Some points, each followed by its number:
  -1.4   0.5  -0.7  -1.6   0.9   0.5   0.6   0.2  -0.3  -1.2  -0.3  -1.7   0.1   0.1  -1.1  -1.2  -0.3  -0.9   0.7   2.0  -0.4  -1.2  -1.0  -1.0 0
   1.6   0.5   0.4  -0.6   0.4  -1.2   0.1  -2.7   0.4  -0.2   1.3  -0.2   1.2   1.3   1.2   1.4   2.3   0.1   0.9  -3.2  -0.7  -0.9  -0.2  -0.5 1
  -0.5  -1.2   0.1   1.5  -0.3  -0.4  -1.1  -0.3   2.0   0.3  -2.2  -0.4   0.6   0.8  -0.1  -0.3   1.3  -0.2   0.7  -0.2   0.0   0.0   0.3   0.9 2
   1.4   0.4  -0.4   2.2   0.2   2.5   2.2   2.1   0.4   0.9  -0.7   0.1   0.6   0.6  -1.5   1.8  -1.8   1.0   0.7   3.0   0.1  -0.7   2.2   2.7 3
   1.7   0.2   0.0   1.4  -0.4   0.0  -1.5  -1.2  -1.2   1.0  -1.1  -0.4   1.0  -1.4   0.6   0.1   1.4   1.4   1.3  -2.1  -0.1   1.7   3.0   0.6 4
   0.6   0.2   0.3   1.1   0.4  -0.2   0.0  -0.6  -0.8   1.0   1.5   0.5   0.2  -0.6   0.6   0.8   1.3   0.2   1.3  -0.1   0.7   0.0   0.9   1.7 5
  -1.8  -0.3   0.0  -1.4  -1.2   1.5  -0.7   1.2  -0.5  -1.6   1.0  -1.6   0.9   1.1   0.6   2.5  -0.6   1.8  -0.6   2.2   1.6   0.2  -0.2   0.6 6
   0.2   0.2  -0.9  -0.7  -0.5  -0.8  -0.5  -0.6  -1.0   0.8  -1.7  -1.0  -0.9   1.5  -0.2   0.1   0.9  -0.6   0.6   0.4  -0.9   0.2  -0.2  -1.5 7
  -0.3  -0.9   0.7  -1.4   0.9   0.9   1.6   0.6  -0.7  -0.7   0.7   1.9   0.1   1.3  -0.1   0.0  -2.1   0.6   0.2   1.7  -0.7  -0.6  -1.5   0.2 8
  -2.8  -0.6   0.4   0.6  -0.9   0.0  -0.2   0.3   0.2  -0.9   0.3  -0.1  -1.3   1.4   0.5  -0.5   0.2  -0.3   1.8   1.5  -0.2  -1.2  -0.6   1.0 9
  -1.0  -0.3  -1.1  -0.6   1.0   2.0  -0.1   1.9   0.6  -2.1  -0.7  -0.9  -0.5  -0.3  -0.6  -0.9  -0.4  -1.4   0.4   0.8  -0.8  -0.5  -0.3   1.6 10
   0.4   1.5  -0.7  -1.9   0.1   0.5   1.2   2.9   0.1  -0.1   2.0  -1.1  -0.6   0.5   0.3   1.9  -0.8   1.5   0.7  -0.3  -1.1  -2.2   0.3  -0.6 11
  -0.4  -0.2  -1.3   1.9   0.4   1.3   0.4   3.1   1.0  -1.5   0.9   0.5   0.1   2.1  -0.4   0.9   0.3  -1.0  -1.1   0.5  -0.9   0.0  -0.2   1.6 12
   0.0   0.5   0.3  -0.9  -0.1  -1.1   0.0   0.0  -0.8  -0.3  -0.1   0.1   0.4  -0.7   0.4   0.4   0.7   0.1  -0.9  -0.7  -0.7  -0.1   0.2  -0.5 13
  -1.7   2.0  -0.6   1.6   1.0  -0.1   0.9   1.7   1.8  -0.9   2.4   0.4   1.7   1.6   1.0  -1.6   0.3   0.0  -0.8   0.5   0.4   0.9  -0.8   1.9 14
   0.8   1.5   0.0  -2.2   0.1  -1.3  -0.7  -0.9   0.3  -1.0   0.0   0.3  -0.8   0.3   1.3   0.4  -1.5   0.6   1.2   0.8  -1.2  -0.6   0.2   1.0 15
   1.0   0.7   0.4   0.4   0.4   1.4   0.5  -2.9  -0.4   2.3   0.2   1.5  -0.9  -0.9  -1.3  -0.3   0.6   0.2  -1.1   0.9   1.0  -0.4  -0.2  -1.8 16
  -0.3   0.8  -0.2  -0.4   0.5   1.5  -0.7  -0.3   0.9   0.0   1.6   0.7   0.5  -0.2  -0.7   0.0  -0.5  -0.7  -0.1   1.1   0.4  -0.9  -0.7   0.8 17
   1.8  -0.3   0.9   1.2  -0.7   1.3  -1.3  -1.6   1.2   0.3  -1.5  -1.1   0.1  -0.2  -1.7   0.3  -1.1   0.9   0.5   1.0   2.9   1.0   1.7   1.2 18
  -1.0   0.4  -0.7   0.3   1.0  -0.4  -1.2  -1.2  -0.6   0.9   0.8   0.2   0.4  -0.6  -1.1   0.1   0.6  -1.0   0.4  -0.6   0.7   0.8  -0.7  -1.8 19
  -0.2  -0.2  -0.6  -0.6  -1.5  -1.0  -0.4  -1.0  -0.1   0.8  -1.8   0.6  -1.3   0.7   0.3   1.1   0.8   0.5  -0.1   1.6   0.9  -0.3   0.3  -0.8 20
   0.6  -0.3   0.7   0.1  -0.7   0.0  -0.1  -0.5  -0.2   0.4  -0.6  -0.5  -0.6  -0.3  -0.7  -0.7   0.4  -0.4  -0.3   0.0  -0.5  -0.2  -0.8   0.3 21
  -1.5   0.6  -0.1  -0.5   0.8  -1.1  -1.3  -1.3   0.5   0.4  -1.7   0.2   1.5  -0.8   0.5   1.1   2.1   0.7   2.2   1.4   1.7   0.3   2.3  -0.9 22
  -2.1  -0.4  -0.9  -1.4   1.3   1.7   0.1  -1.9  -0.6  -1.6   0.9   0.8   0.0   2.6   0.1  -0.4  -0.9  -0.5  -0.1  -1.7  -0.7  -1.3  -0.5  -1.2 23
   0.3   0.4   0.1   0.4  -0.2  -0.6   0.7   2.1  -0.8   0.9  -1.0   1.0   0.9  -1.6  -0.6   0.4  -1.5   0.7   0.8  -0.2  -0.1   0.3   1.3  -0.4 24
   0.8  -0.5   0.0   0.3   0.3  -1.6  -0.1   0.0   0.6   0.1   0.4   0.0   0.6   0.6   1.1  -1.0  -0.4  -0.8  -0.9  -2.1   1.0   0.7   0.4  -1.0 25
   1.0   0.9   0.1   0.0  -0.1  -0.9  -1.8  -1.4   0.8  -0.3  -0.9  -0.9  -0.5   0.6  -0.3   0.1   1.6   0.1   1.6   0.9   1.3  -0.5  -0.1  -0.1 26
   0.1   0.0   0.8   0.0   1.3   1.0   0.7   0.7  -0.5   0.3   2.0   0.7  -0.1   0.3  -0.9  -0.5  -1.1   0.8  -0.1   0.5   0.6   0.3   0.0   0.5 27
  -3.0  -0.9  -1.4   0.9   0.3   1.7  -1.8  -0.6   0.7  -1.9   0.2  -0.9   2.0   3.1   1.0  -1.4   0.0  -1.5   1.0  -2.3   0.0   0.2  -0.9   1.8 28
   0.9   0.2   0.7   0.7   2.0  -1.3   0.6   0.8  -0.6  -0.4   1.2  -0.3  -1.0  -0.8  -0.9  -0.1  -1.2  -0.3   0.5   1.3  -0.2  -2.0  -0.7   0.1 29
  -0.4   0.2   0.2   1.2   0.5   0.5   0.5   3.4   2.8  -2.5   0.0  -0.5   0.6   1.7   0.0  -1.5  -2.2  -1.5   0.2   0.7   0.2   0.8  -0.3   1.9 30
   0.0   0.8  -0.3   0.0   0.6   0.2   0.1   0.2  -0.4  -0.1   0.4   0.2  -0.3  -0.6   0.4   0.5   0.4   1.3   0.1   0.1   0.2  -0.4   1.2   0.1 31
   0.2  -0.1   0.2  -0.1   0.0  -0.8   0.7  -0.5  -0.6   0.6  -1.5   0.1  -0.6   1.8   0.4   0.5  -0.3   0.9   1.2   0.4  -0.7  -0.3   1.3  -0.3 32
   0.0   0.3  -0.4  -0.1   0.6  -0.8  -0.7   0.5  -0.3  -0.5  -0.9  -0.9  -0.6  -0.6   0.3   0.3  -1.5   0.5   0.5   0.2  -0.3  -0.3   0.6   0.6 33
   0.5   2.4  -0.2  -1.8  -0.6   0.6   0.1   0.0   0.2   0.2   2.0   1.4   1.2   0.7  -0.2  -0.4  -0.4  -0.1  -0.9   1.2  -0.3   0.1  -2.0  -1.0 34
  -0.1   0.2  -0.9   0.0   0.3   0.8   2.4   0.5  -1.0   1.7   1.9   0.7   0.7   0.0  -0.2   2.2   0.2   1.5  -1.8   0.5  -1.2  -0.1  -0.1   0.3 35
  -0.8   0.1  -0.4  -0.2  -0.3   1.1   0.0   2.0   0.0  -1.0  -0.3   0.3   0.7   0.7   0.3  -2.0  -0.6  -0.4  -0.6  -0.1   0.0   1.3  -0.5   0.4 36
  -0.3   0.6   0.3  -0.1  -1.4   1.2   1.0   1.1   0.0  -0.7  -0.2   0.0  -0.3   1.4   1.0  -0.3   0.2   0.1  -1.1  -1.1  -0.9   0.7  -0.5   0.3 37
   0.6  -3.9   1.2   1.9   1.5   2.4  -0.8  -4.4   1.8  -0.2   0.0   1.6   1.6  -1.2  -0.9   0.4   2.3   1.0   1.1   0.4   1.6   0.7   1.0   1.5 38
   0.4  -0.9   0.2   1.0  -0.1   1.0   0.3  -1.0   0.1   0.7  -0.1   0.1   1.0  -0.7  -2.1   0.0  -0.2   0.0   0.2   0.9   0.2   0.1   0.2   0.1 39
   0.9   0.4   0.5   0.4  -0.3  -0.1  -0.3  -0.9  -0.1   0.3  -0.8   0.3  -0.3   0.3   0.1  -0.4  -0.2   0.4   1.0   0.1  -0.5  -0.4   0.3  -0.3 40
   0.4   0.0   1.0   0.1  -0.8  -0.8  -0.3   0.4  -1.5  -0.3   2.4  -1.3   0.9  -1.5   0.2   0.3   0.5  -0.5  -2.9  -1.9   0.0   2.0   0.0   0.9 41
  -1.1   0.6   0.4  -0.3  -0.2   0.5  -1.0   0.1  -0.1  -0.3  -0.3   0.2  -0.6  -0.1   0.1  -0.8  -0.6   0.0  -0.1  -0.3  -0.3   0.8  -0.1  -0.5 42
   0.4  -0.5  -0.9  -0.8  -0.1  -2.3  -0.3  -1.3   0.4   1.7  -1.9   1.8  -1.2  -0.1   0.2  -0.4   2.4   0.0  -0.4   0.5   0.0   1.7   0.9  -1.3 43
  -1.4  -0.3  -0.5  -1.8   0.9  -2.4  -0.6   0.4   1.0  -0.7  -0.1   0.4   0.2  -0.6   0.0   1.2  -0.3  -1.1  -0.2  -1.5  -1.1  -0.6   0.3   0.2 44
   0.4  -0.1  -0.7  -0.3  -0.2   0.4   0.5  -0.9  -1.3   0.8  -0.6  -0.1  -0.3  -0.9   0.3  -0.5   1.1   0.4   0.7  -0.5  -1.7   0.6   0.3  -0.1 45
  -1.2   0.4  -1.7   0.4  -1.1   1.6   0.3   0.5  -0.2  -0.7  -0.5  -0.2   0.6   1.5   0.3  -0.2   0.8   0.2   0.1   0.0  -1.2   0.8  -0.6   0.6 46
Which two points above are nearest to each new point by angle, seen from the average point of the numbered points? Their numbers follow each, nearest first.
  -0.8   0.3  -0.9   0.4  -0.5  -1.1  -0.8  -1.2   0.4   0.2  -0.4   0.7   0.2   0.5   0.5  -0.6   1.3  -1.4  -0.6  -0.3   0.4   0.5  -0.5  -1.0 -> 43 19
  -0.8  -1.5   0.5   0.0   0.5   0.7   0.3  -0.4   0.0  -1.5   0.6   0.4   1.8   1.6  -0.3  -1.5   0.6  -1.0   0.5  -1.5  -1.7   0.9  -0.9  -0.2 -> 28 23
   0.2   0.1  -0.7  -0.9   0.0  -1.4  -0.9   1.2  -0.7   0.5  -1.2  -0.9  -0.2   0.5   0.1   1.7   0.5   0.7   0.1  -0.4  -0.2   0.9   1.0  -0.1 -> 7 33
  -0.9   0.3  -0.4  -0.2   0.4  -0.5  -0.3   1.2  -0.3   0.9  -0.3   0.8   0.2  -0.4  -0.7  -0.5  -1.0  -1.0   0.1  -1.0   0.2   0.0   0.5  -1.0 -> 24 19
  -1.3  -0.1  -0.4  -0.7   0.5  -0.7  -0.4   0.3  -0.7  -0.7   0.1   0.1   0.9  -0.8   0.5  -0.4   0.8  -0.6  -0.1  -1.5  -0.5   0.9  -0.3  -0.4 -> 13 44
   0.5  -0.1  -0.4  -0.9  -0.4   1.2   0.2  -0.4   0.1   0.2  -1.1   0.3   0.2  -0.1   0.1   0.9  -0.7   0.1  -0.3   1.2   0.5   0.3   0.4  -0.3 -> 20 18
   0.9  -0.3   0.4  -0.7   0.2  -1.3   1.3   0.6   0.4   0.4   0.5   0.1  -1.1   1.4   1.1   0.8  -0.6   0.5   0.1  -0.4  -1.4  -0.5  -0.5   0.0 -> 11 32
   0.0  -0.1   0.7   2.0   0.5  -1.3   1.5   0.3  -0.1   0.6   1.2  -1.1   0.4   0.3   0.1   0.1   0.6  -0.4  -0.7   1.1   0.1  -0.3   0.5   0.0 -> 29 5
   2.9  -0.1   0.9   1.2   1.6  -1.6   1.2   0.3  -1.8   1.1   1.3  -0.9  -1.2  -1.3  -0.6  -0.9  -0.5  -0.7   0.6  -0.8   0.9  -2.3  -1.0   0.4 -> 29 21
   0.5  -0.1  -0.7   0.2   0.0  -0.3   1.2  -0.1   0.1   0.9  -0.2   0.4   0.8  -1.7  -0.9   2.8  -0.3   0.4  -0.7   0.7  -0.3  -0.2   0.8   0.1 -> 35 24
  -1.2   1.3   0.3  -1.2  -0.6  -0.5  -0.5  -0.3   0.1   0.2  -0.7  -0.8  -0.2   0.8   0.0   0.9  -0.5  -0.2   0.0   0.9   0.1   1.0  -0.4  -2.4 -> 7 20
   0.3  -1.3   0.0   0.4  -1.0   1.2  -0.1   0.4   0.1  -0.9  -0.2  -0.9  -0.8  -1.4  -1.0   0.4  -0.6  -0.5  -0.7   1.4  -0.7  -0.3  -2.0  -0.7 -> 21 39
   0.2  -0.9   0.4   1.0  -0.7  -0.2   0.8   1.3   0.5   0.7   0.3  -0.2   0.3   0.1  -0.1  -0.3  -0.5  -0.9  -0.2   0.5   1.0   0.0  -0.2  -0.7 -> 25 30
  -0.5   0.5  -0.5   0.6   0.8   0.5   1.1   1.5   0.7   0.7   0.7   0.3   1.0   1.3  -0.9   0.2  -1.1  -0.1   1.4   1.2  -0.6  -0.5  -0.3  -0.5 -> 3 8
  -0.4  -0.1  -0.1  -0.2   0.4  -0.1   0.0   0.0  -0.7   0.7   1.2   0.5   0.2  -0.7   0.2   0.2   0.4   0.2   0.4   0.2  -0.2   0.0   0.1   0.1 -> 5 35
   1.1  -0.1  -0.3   1.2  -0.3   0.5   0.4   0.4   1.7  -0.5   1.5   0.1   0.4  -0.1  -0.3   0.7   1.3   0.3  -1.2  -0.1   0.4   0.2   0.6  -0.3 -> 12 41
  -0.9  -0.3  -0.8   0.7  -0.3   1.1   0.8   0.2   0.3   0.1   0.8   1.4   0.9   0.1  -0.4   0.5   0.3  -0.4  -1.4  -0.2  -0.1   0.7  -0.1  -0.2 -> 35 12
  -0.3  -0.3  -0.1  -0.4  -0.3   1.2  -0.1   0.3  -0.2   0.3  -0.3   1.1   0.1  -0.2  -0.3   0.7  -0.8   0.9  -0.2   1.3   0.5   0.4   1.1   0.2 -> 3 24
   1.1   0.3   0.1   0.2  -1.8   0.5   0.5   0.8   1.0  -0.1   0.2  -0.7   0.2   0.6   1.6  -0.3  -1.2  -0.4  -0.5   0.3   1.5  -1.6  -0.6   1.2 -> 30 37
  -0.6  -0.1   0.4  -0.5  -1.1  -0.4  -1.1   0.4   0.9  -1.3   0.1   0.3   0.5   0.4   0.2  -0.3   0.8  -1.0  -0.5   0.2   0.6   0.3  -0.4   0.1 -> 36 30
   1.1   0.0   0.7   1.9  -0.8   0.2   0.7   0.4  -0.2   1.0  -1.7   1.1  -0.5  -1.2   0.0   0.5  -0.3   0.2  -2.5   1.6   1.4   1.5   1.8   0.5 -> 18 3
  -1.3   1.0  -1.2  -0.5  -0.2   1.3  -0.5   0.1   0.1  -0.4  -0.1   0.0   0.3  -0.5  -0.7   1.0   0.7   0.4   0.9   0.9  -0.2   0.5  -0.2   0.1 -> 46 6
  -0.4  -0.8   0.0   0.0   0.6  -0.2  -1.0   0.7  -0.1  -0.4   0.4   0.1   1.1  -0.9  -0.1  -0.6   1.0  -0.2  -1.2  -1.1   0.0   1.1   0.3  -0.3 -> 41 25
   0.3   0.5  -0.2   0.2  -1.1   1.1   0.1  -0.2  -0.4   0.0  -1.4  -0.6  -0.3   2.3   1.2   0.5   0.4   0.7   0.2   0.8  -0.2   0.0   1.6   1.2 -> 32 46
  -0.6  -0.9  -0.8   0.5   1.2  -0.1  -0.6  -1.3  -0.4   0.5   0.3   0.6   0.4   0.0  -0.5   0.3   1.2  -0.1   0.2  -0.4   0.6   0.4  -0.3  -1.8 -> 19 16
  -1.3  -0.1  -1.0   0.4   0.1   1.9   1.7   0.7   0.8  -1.1   1.5   1.3   1.3   0.8  -0.2  -0.6  -0.1  -1.1  -2.6   0.8  -1.8   0.7  -0.6  -0.3 -> 12 14
  -0.4   0.4  -0.4   0.0   0.7  -0.5  -0.3   0.5   1.9  -0.7  -0.2  -0.8  -0.3   0.4   0.2  -0.6   0.4  -0.5   1.1  -0.7  -1.1  -1.0   0.0   0.4 -> 44 2
   0.7   0.1   0.3   1.3   0.7  -0.4  -0.9   0.1   1.8  -1.1   1.2  -1.3  -0.7   1.0   0.7  -0.5   0.1  -1.3   2.0   0.4  -0.5  -0.2   0.1   0.6 -> 30 26
  -0.7   1.3   0.9  -0.6   1.6   0.0  -0.6   0.0   0.8  -0.2  -1.4   0.5  -1.5   1.1  -1.2  -1.3  -0.4   1.1   2.1   0.6  -0.5  -0.3   1.3   1.2 -> 32 15
   0.2  -0.1  -0.5   1.0   0.3   0.2   0.9   0.0   0.9   0.3   1.2  -0.4   0.1   0.7   0.5   2.4  -0.9   0.0   0.2   1.1   0.3  -1.0   1.1   0.1 -> 3 35
   1.0   1.1  -0.1   0.1   1.5  -0.1  -0.2   1.1  -2.1   0.7   3.9   0.2   1.1  -0.7   0.0   0.7  -2.7   0.3  -0.6  -0.7  -2.0   1.2   0.5   1.4 -> 27 41
  -1.7  -0.6   1.5  -0.6  -1.5   2.4   0.5  -2.0   1.7  -1.3   1.7  -0.2   0.1  -1.2  -0.6   0.4   1.4  -2.2  -1.6   1.1   1.6  -1.1  -1.9   1.2 -> 17 38
  -0.7  -0.5  -0.1  -0.8   1.1   0.1   0.8  -1.1   1.2  -0.3   0.8   0.4   0.1   1.0  -1.0  -0.7   0.3  -0.2  -0.5  -0.5  -0.3   0.8  -1.9  -0.1 -> 23 34
   0.9  -0.3   0.3   1.5   0.3   1.2   0.2  -0.2   0.5  -1.4   0.2  -1.5   0.1  -0.1  -0.9  -1.4  -0.6  -1.6   1.0  -0.8  -0.2  -0.7  -0.6   1.6 -> 10 30
  -0.1   0.1   0.5  -1.2  -0.2  -1.8   0.0  -0.8  -0.1  -0.5  -1.2   0.0  -1.1   0.7   0.2  -1.2   0.1   0.0  -0.3  -2.2   0.1   1.0  -0.8  -0.2 -> 25 13
   1.0  -2.1   1.2   0.6  -1.3   2.0  -0.3  -0.3   0.5  -0.7   0.3  -1.4  -0.4   1.5  -1.2  -2.0  -1.6  -0.7  -0.9   0.1  -0.6   0.7  -1.6   0.7 -> 21 36
   0.2  -0.3  -0.4   0.2  -0.3  -0.9  -1.4  -1.5  -1.0   0.8   0.6   0.5   1.7  -0.1   0.9   1.3   0.8   1.2  -1.2  -1.2   1.4   1.7   1.3   0.3 -> 4 41
   0.6  -0.9  -1.4   1.9  -0.1   2.4   0.6  -2.8  -2.0   0.7   1.2   0.1  -0.7  -1.5  -1.6  -0.6   3.3  -0.1  -1.5  -0.1   1.3  -0.2   0.3  -2.1 -> 16 19
  -0.3  -0.4  -1.0   0.7   0.6   0.0   0.8  -0.4  -0.4  -0.1   0.8   0.5  -0.2  -0.5   0.5  -0.3   1.0   0.3   0.6   0.0  -0.5  -0.8   0.9   1.3 -> 5 31
   0.7  -0.3   1.1  -0.4  -0.1  -0.4  -1.1   0.7   0.4   0.9   0.5  -0.1   0.6   0.2   0.6   0.3  -0.8   0.3   0.6   1.3   1.9  -0.1   1.5   2.1 -> 18 5
  -0.4  -0.5  -1.7   0.9   0.2  -0.2  -1.0   1.2   1.1  -2.1   0.2  -0.1  -0.9   0.9  -0.7  -0.1   1.4  -0.9   0.4  -0.4  -0.5  -1.7  -1.2   0.9 -> 12 10
  -0.8   1.1  -0.2  -0.3   0.6   0.6   0.6   2.1  -0.2  -1.3   0.8  -1.5  -0.6   1.4   0.8   0.6  -2.3   1.5  -0.1   1.3   0.9   0.0   1.9   1.4 -> 6 11
  -0.1  -0.1  -0.1   0.4   0.6   0.3  -0.5  -0.1   0.7   0.4   0.0   0.0   0.3   0.1  -0.4   0.4  -0.5  -0.3   1.5   0.2   0.6   0.1   0.3   0.2 -> 18 22
   0.4  -0.9   0.4   0.4   0.4   1.2   0.1  -0.2  -1.4   0.1   1.9   0.5  -0.1   1.0   0.0   1.1   0.4   1.6  -1.0  -1.8   0.3  -0.1   0.0  -1.2 -> 35 27
   1.3   0.6  -1.4  -0.2   2.1   0.9   1.7   0.0  -3.5   2.1   0.8   2.3   1.8   0.7   0.2   1.6   1.3   1.5   0.0  -0.1  -3.2  -0.7   1.5  -0.4 -> 35 45
  -0.1   0.3  -0.5  -0.5  -1.1  -0.3   0.5   0.7  -0.8   0.0   0.9   0.0   0.6  -0.6  -0.4   0.6   0.0   0.6  -1.2   0.7  -0.3   0.2   0.5  -0.4 -> 35 13
   0.7   0.1  -0.9   1.5  -0.5   1.0   1.1   2.0   0.0  -0.4   0.2  -0.5   0.2  -0.2  -1.2   0.5  -0.1   0.0   0.3   1.4   0.3  -0.1  -0.7   0.9 -> 3 12
  -0.8  -0.3   0.6   0.8  -0.1  -1.1  -0.4  -0.2   0.2  -0.5   1.7  -0.1   0.6  -0.7   0.2   0.5   1.1   0.1  -0.1  -1.3  -0.1   0.8  -0.4   0.9 -> 41 5
  -0.7  -0.2  -0.6   0.0  -1.0  -0.5  -1.0  -0.1   0.3  -0.6  -1.3  -0.4  -0.2   0.1   0.9  -0.6   0.5  -0.1  -0.8  -0.8   0.6  -0.4  -0.2   0.6 -> 2 25
  -1.0   0.4   1.3  -1.5   0.6  -0.7   1.0  -0.5   0.8  -0.3   0.0   0.3  -0.1   0.9  -0.7  -0.2  -0.7   0.1  -1.1   1.0  -0.3   0.9  -0.8   0.0 -> 8 34
   0.6  -1.3   0.7   1.4   0.0  -0.4  -0.9  -0.2  -1.3   1.8  -0.8  -0.7   0.8  -0.3  -0.9  -1.2   0.5   0.4   0.6  -1.6   0.7   0.9   0.9   0.1 -> 4 39
   0.7   0.3   0.2   0.2   1.0   0.4   0.5   0.8   1.4   1.0  -0.1   0.5  -0.6  -0.2  -0.6  -1.5   0.3   0.5  -0.2   1.3  -1.8  -0.6   0.1   1.7 -> 3 29
   0.5   0.4   1.0   0.3   0.3  -0.3   0.8  -1.1  -0.2   0.3   1.3   1.4  -1.3   1.2   0.5  -1.0   0.0  -0.2   0.0   0.4  -0.7   0.3  -1.3   0.3 -> 8 34
   0.5   0.0   0.3  -0.4   0.5   0.2   1.0  -0.9   0.3   0.8  -1.1   0.2  -0.6   0.8   0.2   0.1  -0.1   0.5  -0.4   0.7  -0.4  -0.3   2.1  -0.6 -> 32 43
   0.5  -1.1  -0.8  -0.2  -0.5  -0.1  -1.8  -2.2   1.2   0.8  -1.2   0.0   1.2   0.2  -0.4   1.3   0.2  -0.5   0.2   1.0   1.5   0.1   1.9   0.2 -> 18 22
  -1.0   0.7  -1.1  -0.4  -1.1   1.0   0.8   1.4  -0.3  -0.9  -0.3  -0.9   0.8   0.1   0.4   2.2  -0.3   1.3   0.0   2.6   0.9   0.0   1.4   0.7 -> 6 3
   1.8  -0.8   1.2   0.2  -0.4   0.7  -0.4  -1.8   0.6   0.5  -0.2   0.6  -0.1  -1.3  -0.9   0.6  -0.9   0.6   0.0   1.2   0.8  -0.5  -0.8  -1.6 -> 16 39
   0.3  -0.5   0.3   1.5   0.1   0.7   0.3   0.5  -0.2  -0.4  -0.4  -0.6   0.9   1.0  -0.4  -0.8  -0.1   0.0   0.3   0.1   0.6   1.3   0.4  -0.4 -> 36 18
  -0.7  -0.1  -0.4  -1.4   0.0   0.0   1.0  -0.1   0.4   0.0  -0.6   0.1  -0.4  -0.3  -0.6   0.0  -0.2  -0.3  -0.1   1.0   0.4  -0.8  -1.2  -0.8 -> 0 8
  -0.9  -1.2  -1.5  -0.4   0.7   0.0   0.3  -0.3  -0.1   0.1  -0.5   1.5   0.5  -0.3  -0.5   0.1   0.2   0.0   0.3   0.9  -0.6  -0.2  -0.6  -0.1 -> 8 43
  -0.8   0.3   0.2  -0.6   0.7  -0.8  -0.3   2.2   0.4  -0.1   0.2   0.1  -0.8  -0.4  -1.5   0.4  -2.3  -0.1   1.3  -1.3  -2.0  -1.2  -0.2  -2.3 -> 11 44
   0.8  -0.4  -0.6   0.0   1.3  -0.2   0.4   0.6  -0.7  -0.7   0.3  -0.9   1.0  -0.3  -0.1   0.7  -0.5   0.8   0.4  -1.1  -0.4  -0.1   0.7   0.4 -> 33 11
  -0.2   0.1   0.0  -0.5  -0.3   0.4  -0.3   0.1   0.8  -0.5  -0.1   0.0  -1.2   0.4   0.5  -0.4  -0.1   0.1   0.1   1.3  -0.1   0.5   0.1   1.0 -> 9 15
   0.2   0.7  -0.1  -0.1  -0.3  -0.5  -0.1   0.0  -0.5   1.1  -0.5   0.3  -0.6   0.5   0.3   0.8  -0.4   1.0   1.2  -0.3  -0.5   0.2   0.6  -0.3 -> 32 40
   0.2  -0.6   0.0   0.9   1.3  -1.4  -0.3  -3.4  -2.1   0.6   0.3   0.6   0.7  -1.1  -0.9   0.6   0.3   0.2   0.2  -1.8   1.4   0.4  -0.5  -2.2 -> 19 16
  -0.7  -0.8  -0.7  -0.4   1.4   0.5   0.0  -2.4   0.4   1.1  -1.9   1.0   1.1  -0.8  -1.0   0.5   0.0  -0.4   2.2   1.1   0.0  -0.4   0.9  -0.5 -> 22 38
   0.3   0.2  -0.9  -0.4   0.3  -1.5   0.7   1.9  -0.8   2.1   0.9  -0.6  -0.6   0.8  -0.2   1.0  -0.8   0.7  -0.9   0.6  -0.1  -0.4  -0.2  -1.9 -> 11 35
   0.6  -1.6   0.2  -0.1   1.4   0.6  -0.3  -2.9   0.5   0.3  -0.6   0.6   1.6  -0.9  -0.4   0.1   1.7   0.2   0.5   0.0  -0.2   0.4   1.5   1.3 -> 38 4
   0.4  -1.8   1.4  -0.1   0.9   0.2  -0.5  -2.8   0.7   0.8   0.5   0.3   0.5  -1.2  -0.5   0.2   1.2   0.7   0.8   0.3   0.3   0.1   0.6   0.7 -> 38 39
   2.3   0.7   0.6   0.5   1.5   0.0   0.7  -0.7   0.4   0.8   0.0   0.7  -0.9  -2.0   0.0   0.4   0.5   0.8   1.9  -0.4   0.0  -1.4   0.1   2.5 -> 5 29
  -0.4  -1.2  -0.9  -0.1  -0.8   0.4  -0.9  -1.2   0.5   0.0  -1.1  -1.0   0.2  -0.2  -0.6  -0.5   0.2  -0.2   0.4  -1.0   0.1   1.0   0.5  -0.3 -> 2 4
  -1.7   0.9  -2.2   0.0   0.9  -1.1  -0.1   1.2   0.2   0.4   0.5   0.5   0.4   1.6   1.1  -1.1   0.6   0.3  -0.1  -0.4  -1.0  -0.4  -0.5  -0.4 -> 14 46
   0.7  -0.4   1.7  -0.1  -1.4  -0.6   0.8   0.5   1.1   0.1   0.3  -1.2  -0.4   0.0   0.1  -0.8   0.5  -1.3  -1.6  -0.1  -0.7  -0.8  -2.2  -1.2 -> 21 37
   2.1  -1.3   2.2   1.5   1.1  -1.2   1.7  -1.6  -2.0   1.7   1.3   0.1   0.2   1.6   1.6   0.4   1.7   0.6   2.0  -3.6  -1.9   0.3   0.2  -1.5 -> 1 45
  -1.2   1.1  -0.7   2.4   2.5   0.4   0.7   1.5   0.3   1.3   0.2   1.1   0.9   0.5  -0.5   1.7   1.1   0.4   2.5   1.1   0.3  -0.3   1.1   1.8 -> 3 5
   0.7   0.5  -1.2   0.6  -1.2  -1.0  -1.2   0.7  -0.3   0.1  -2.0  -0.6   1.2   0.5   0.9   1.2   0.3   0.6   2.3   0.1   0.1   0.2   1.3   0.7 -> 4 22
   0.1  -0.7   0.0  -0.9   0.2  -1.0  -0.5  -1.0   1.5  -0.1  -1.7  -0.8  -1.0   0.1   0.1  -0.2  -0.5  -0.4   0.9   1.4  -0.8  -1.3  -0.3   0.4 -> 15 26
   1.7   0.7   0.7  -0.4  -0.8  -0.2   0.3   1.0   2.5  -1.5  -0.1  -0.4   0.1  -0.4   0.5  -1.4  -1.1  -0.7   0.3  -1.2  -1.0  -0.9  -0.1   0.4 -> 30 25
